In the data rows, 128 means zero.
Here are some points, one per row:
[148 130 125 135 137 147 173 101 148 127 141 142 151 123 148  92 149  93
 136 166  78 185 130  82 134 119 129 128 129  94 115  63 137 123 148 126
 131 106 104 129 109 123 141 151 106 117 140 150 154 127 151 101 146  99]
[100 153 136  96 106 132 128 118 121  94 139 176 112 151 104 112 128 168
  91 127 197 145 147 105 100 116 129 112 101  91 125 143  87 130 110 113
 151 111 120 127 120 136 190 123 156 114 149 130 114 129 114 106 140  89]
[153 157 177 114  92 161 102 133 126 114 107 174 131 182 178 173 111 132
 102 167  97 123 126 156 135 122 105 142 107 125 135 138 138 118 135 101
  93 150  88 145 148 142 124 123 141 137 115 180 107 116 133 164 126 124]
[ 97 119 144 108 169 161 119 109 110 135 132 116 125 118 173 101  69 115
 164 110 128  98 157 116 132 110  97 158 132 119 131 129 126 154 170 119
 146 100 139 107 166 148 142  86 140 163 147  87 130 115 136 155 156 151]
[112 165 121 107 123  72  85 151 127 108 131 135 218 130  88  87 113 144
 122 106 107 104  79 111 155  92 129 126 122 157 129 114  91 128 122 123
 108 134 109 143 118 122 121 143  96 131 162 177 124 127  93 176 102 142]
[131 172 130 123 167 140 136 127 178 166 110 126 139 106 131 109 177 112
 144 110 156 114 109 133 124 140 122  83 122 163 156 134 114 114 114 106
  97 156  91 144 111 122 154 121 157 116 135 102 137  90 118  46 173 145]
[106 100 120 147 109 137  99 126 193 119 141 157  94 129 137 161 140 150
 114 157 148 115 119 115 190 149 129 126 121 129 148 117 137 120 158 131
 130 100 136 113 153 155 136 166  95 145 138 147 125 114 111 126 114 107]
[106 123  85 148 101 144 136 158  95 119 133 162  90 128 146 104 134  89
 146 134 120 125 140  56 155 127 151 123 112 104 105 151 118 139  96 145
 111 161 141 156 137 140 118 121  89 129 111 119 155 137 122 147 120 124]
[137 115 120 158 112 168 141  99 158  95 125 129 163 126 183 109 161 124
 160 133 148 150  65 145  82 157 122 103 118 162  99 116 112 120 129 111
 128 118 164 134 105 144 101 129 196 132 111  64 128 148 129 199 131 122]
[ 93 133  99  96 149 120 107 113 111 152 160 184  95 151  84 121 144 146
 176 118 120 115 115 111 107 134 135 100 162 136  72  95 121 113 123  94
 118 133 128  99 146 130 133 135  93 131 129  86  97 160 104  68 144 143]
[122 129 173 113 114 113 169 184 112 136 144 111 133 102  78 146 176 165
 142 106 126 139 138 113 112 141 130 127 145  95 128 170 112 108 124 121
 137 110 106  98 125 139 144 107  74 144 120  57 146 126 146 135 106 135]
[120 119 104 117 145 159 122 135 146 137 128  87 120  89 165 129 119 136
 111 134 143 161 123 155  77 121 165 163 111 175  82 104 163 117  93 128
 117 124 127 112 138 100 170 111  75 143 131 170 113 129 131 113 112 133]
[118 157 134 158 121 121 164 120 138  97 138 149 108 130 125 124  91 121
 142 124 139 111 125 130 202 141 112 143 130 137 126 157 159 139 106 137
  99  95 144 118 122 123 144 175 145 123  93 121 128 138 148 175 109 142]
[139 100 144 136 144 128 170 139 108 173 134 124 108 162  96 150 113 133
 136 133 148 140 101 115  74 129 132 108 179 125 104 161  95 156 160 165
 113 131 134 152 159 125 169 163 108  88  82 143 134 101 122 139 129 131]
[153 175 109 144 116 166 111 128 120 153 130 110 193 127 141 139 107 125
 140  65 144  93 130  85 100 177 134 138 147  90 125 115 144  89 123 168
 113 111 139 102 142 130  89 131 155 106 119 138 133 115 147 104 118 119]
[146 147 127 135 136 129 133 185 151 143 117 141  77 100 123 120 104 103
 137 128 120 147 122 168 182  99  98 102 176 127 137  90  72 117 127 154
 119 145 131 136 115 123 128 101 155  96 191 142 107 146 120 164 114 104]
[144 129 127 154 155 106 104 121 129 177 125  93  85 144 168 160 129  94
  93 154 123 115 100 105  78 129 108 182 116  73 166 164 146 123 103  77
 112 115 118 124 106 111 117 107 105 132 172 108 138 125 112 156 114 136]
[100 122  92 108 149 146 113 152 105 115 115 125 160 170  58 121 174 134
 122 116 115 152 137 163 173 112  99 109 126 109 107 128 136 103 143 128
 146  97 122 131  98 124 149 100 105  76  96 150 160 140 120 143 180 114]
[175 117 127 127 100  97 119 116 179 132 120 151 164  90 141 142 132 132
 111 127  65 116 129 111 122  98 114 105 139 105 132 110 141 163 101 106
 148 160 128 112 126 159 111 129 103 111 127 101 113 132 161 125 160 120]
[137 111 139 103 141 123  92 100 162 103 115 136 110 123 119 147 136  95
 131 139 160 112 126 163 154 113 162 167  81 108  90 156 116 127 129 139
 140 129  99 134 142 150 136 120 155 100 154  89 147 131 147  92  90 149]
[110  98 113 140 131 134 128  91 122 123 117 127 157  93  88 105  85 161
 114 121 123 173 115 168 110 130 131 173 116  83 181 122 115 109 109 161
  93 165 129 150 112 132 118 137 135 137 164 121 123 115 120 105 130 109]
[107 131 127  95 136 121 151 116 136 132 101  97 133 106 106 166 130 100
 101 119 139 163 152 130 120 132 150 113 138 142 132  99 122 133 132  85
 117 142  78 112 155 117 123 128 174 161 115  92 132 146  99 202 123 119]
[106 119 117 128 138 118 125 138 138 118 116 129 143 126 173 103 105 163
 112 138 108 137 171 134 109 123 111 125 152 153 166 136 124 154 138 111
 123 128 126 117 110 136 116 100 168 104 116 102 125 160 103  54  88 173]
[160 137 137 161  86 130 111  85 134 125 124 119 114 143 129 138  94 139
 109 173 109 114  95 123 131 147 136 121 158 189 160 154 123 106 134 147
 179 138  88 138 118 129 129  92 106 121 183 174 159 159 139 124 146 129]
[116 109 151 162 125 103 146 109 114 124 117 141 110 162 147 149 125 100
 109  69 134 156 115 122 157 154 125 150 101 179 126 124 102 177 102 133
 148 125 129 122 146 129  88 106 111 103 122 125 104  94 146  90 130  88]
[133 117 159 130 132 130 137 166 127 119 106  92 159 102 146 144 142  98
 166 145 137 117 134 140 176 163 137 112 123 102 119 168 179 189 128 139
 138 148 158 118 118 114 145 142 165 152 180 178 111 150 120 111 121 146]
[108 140 169 162 142  91  95 168 136 112 131  97  83 100 126 106 124 111
  93 151 152 109 120 116 140 101 126 146 144 135 113  77 153 135  97 152
 110 114 147 147 143 132 130 129 143 169 104 111 150 136 104  84 162 142]
[148  97  96 101  95 136 125 163  83 157 139 140 122  90 123 132 128 147
 130  98 105 117  93 157  92 103 147 152 112 122 129 161 112 158 173 108
 135 117 113  92  99 104  96 137 187 147 109 151 158 129 134 113 149 117]
[149 108 118  67  71 178 161 112 115 152 135 105 148 182  79 110 165 138
  89 146 109  65 111 108 122 124 128 142 148 138 132  89 124 146 136  81
 100 136 158 172 129 123  97 120 112 114 129 134 145 126 158 112 115 153]
[155 133 114 114 133 116 141  97 109 140 118 153 160 117 125 142 102 121
 141 179 149 154 106 129 158  93 111 141 165 122 153 173 141 106 125 151
 160 118 132 157 128 119  98 106 102 160  90 150  98 131 126  77 125 101]
[130 147 110 170 164  90 160  97 121  77 111  94 117 105 136 154 146 128
 132 139 104  86 178 133 121 118 137 119 139 120 107 138 110 123 111  77
 123 128 183 127 149 101 131 137 161 147 145 149 136 112 128 104 102  84]
[118 159 134 122 148 107 122 153 138 157 136 147 116 136 111 125 182 130
 129 100 100 138 173 143  90 143 155 149 126 149 131 146 178 130 154 156
 137 115 170 177 133 156 145 144 169 124 155 139 126 113 133 168 103  97]
[127 102 140 117  83  95 133 110  77 151 146 100 158 114  92 119 126 122
 146 130 134 129 157 104 131 161 125 112  83 144 118 125 130  95 109 157
 136 122 152 133 157 138 172 116 180 111 111 106  83 123 144 145 123 147]
[148 114  95 178 140 118 149 166  75  94 144  99 128 123 172 128 128 197
 118 117 177 119 131 108 119 121 136 127 105 141 143  76 188 143 108 135
 131 134  87 112 130 140 120 108  95 131 151 116 102 105 103 153 166 141]
[123 147 153  65 182 128 116 121  90 121 156 126  60 108 117 103 138 127
 141 139 122 152 124 148 119 141  91 109 141 129 123 104 182 109 186 123
 137 173 108 116 112 145  95 131 119  82  88 158 161 144 132 122 105 121]
[150 133 152 145 149 120  99  93 121 138 138 122 137 147 159 162 123 148
 176 140 146 129 165 153 130 151 151 143 110  97 143 117 106 185 119 162
 116 132 138 114  96  71 133 148 130 144  87 131 166 134 121 175 140 126]
[148 120 135 132  83 119 122 124 140  92  96 120 112 132 130  84 134  96
 169  87 155 162 152 122  83 127 137 139 144 139 140 152 121 109 141  92
 124 131 167 122 137 140 113 145  95 118  97 142 107 112 133 135 141 147]
[135 112 120 107 163 129 112 128 128 132 125  87  96 155 148  98 111 152
  94  92  89 106 117 154 206 148 163 116 105 117 115 155 109  99 146 147
 160 136 124 122 128 121 158 152 104 168 111  96  88 148 132 127 125 123]
[102 119 144 143  91 163 118 116 147 136 127 125 140 161  95 170  47 101
 131 134 130  92 162 161 120  93 123  85  93 148 118 120 148 137 110 140
 168  99 130 119 114 129 109 160  99 145 127 113 129 101 119 130 106 150]
[110 104 105 153 143 128 148 151 152 124 150 169 150 135 131 133 178 132
 101 148 116 145 131 128  97 122  97 102 144 144 157 127  86  75 147 172
 128 133 136 138 120  99  85 139 116 150 114 173 123 133 162 155 136 178]
Along one direction, these points spread out more than along any other. Where along it does each point below lie, from 0 to 99? The average is 50, and the first point in the table lies past the average. One standard deviation of the points above along it is 16.
[146 147 127 135 136 129 133 185 151 143 117 141  77 100 123 120 104 103
 137 128 120 147 122 168 182  99  98 102 176 127 137  90  72 117 127 154
 119 145 131 136 115 123 128 101 155  96 191 142 107 146 120 164 114 104] 50
[110 104 105 153 143 128 148 151 152 124 150 169 150 135 131 133 178 132
 101 148 116 145 131 128  97 122  97 102 144 144 157 127  86  75 147 172
 128 133 136 138 120  99  85 139 116 150 114 173 123 133 162 155 136 178] 70
[135 112 120 107 163 129 112 128 128 132 125  87  96 155 148  98 111 152
  94  92  89 106 117 154 206 148 163 116 105 117 115 155 109  99 146 147
 160 136 124 122 128 121 158 152 104 168 111  96  88 148 132 127 125 123] 43
[ 97 119 144 108 169 161 119 109 110 135 132 116 125 118 173 101  69 115
 164 110 128  98 157 116 132 110  97 158 132 119 131 129 126 154 170 119
 146 100 139 107 166 148 142  86 140 163 147  87 130 115 136 155 156 151] 30
[150 133 152 145 149 120  99  93 121 138 138 122 137 147 159 162 123 148
 176 140 146 129 165 153 130 151 151 143 110  97 143 117 106 185 119 162
 116 132 138 114  96  71 133 148 130 144  87 131 166 134 121 175 140 126] 26
[137 115 120 158 112 168 141  99 158  95 125 129 163 126 183 109 161 124
 160 133 148 150  65 145  82 157 122 103 118 162  99 116 112 120 129 111
 128 118 164 134 105 144 101 129 196 132 111  64 128 148 129 199 131 122] 39
[118 159 134 122 148 107 122 153 138 157 136 147 116 136 111 125 182 130
 129 100 100 138 173 143  90 143 155 149 126 149 131 146 178 130 154 156
 137 115 170 177 133 156 145 144 169 124 155 139 126 113 133 168 103  97] 51
[155 133 114 114 133 116 141  97 109 140 118 153 160 117 125 142 102 121
 141 179 149 154 106 129 158  93 111 141 165 122 153 173 141 106 125 151
 160 118 132 157 128 119  98 106 102 160  90 150  98 131 126  77 125 101] 55
[144 129 127 154 155 106 104 121 129 177 125  93  85 144 168 160 129  94
  93 154 123 115 100 105  78 129 108 182 116  73 166 164 146 123 103  77
 112 115 118 124 106 111 117 107 105 132 172 108 138 125 112 156 114 136] 28
[106 123  85 148 101 144 136 158  95 119 133 162  90 128 146 104 134  89
 146 134 120 125 140  56 155 127 151 123 112 104 105 151 118 139  96 145
 111 161 141 156 137 140 118 121  89 129 111 119 155 137 122 147 120 124] 52
[116 109 151 162 125 103 146 109 114 124 117 141 110 162 147 149 125 100
 109  69 134 156 115 122 157 154 125 150 101 179 126 124 102 177 102 133
 148 125 129 122 146 129  88 106 111 103 122 125 104  94 146  90 130  88] 40
[106 119 117 128 138 118 125 138 138 118 116 129 143 126 173 103 105 163
 112 138 108 137 171 134 109 123 111 125 152 153 166 136 124 154 138 111
 123 128 126 117 110 136 116 100 168 104 116 102 125 160 103  54  88 173] 48
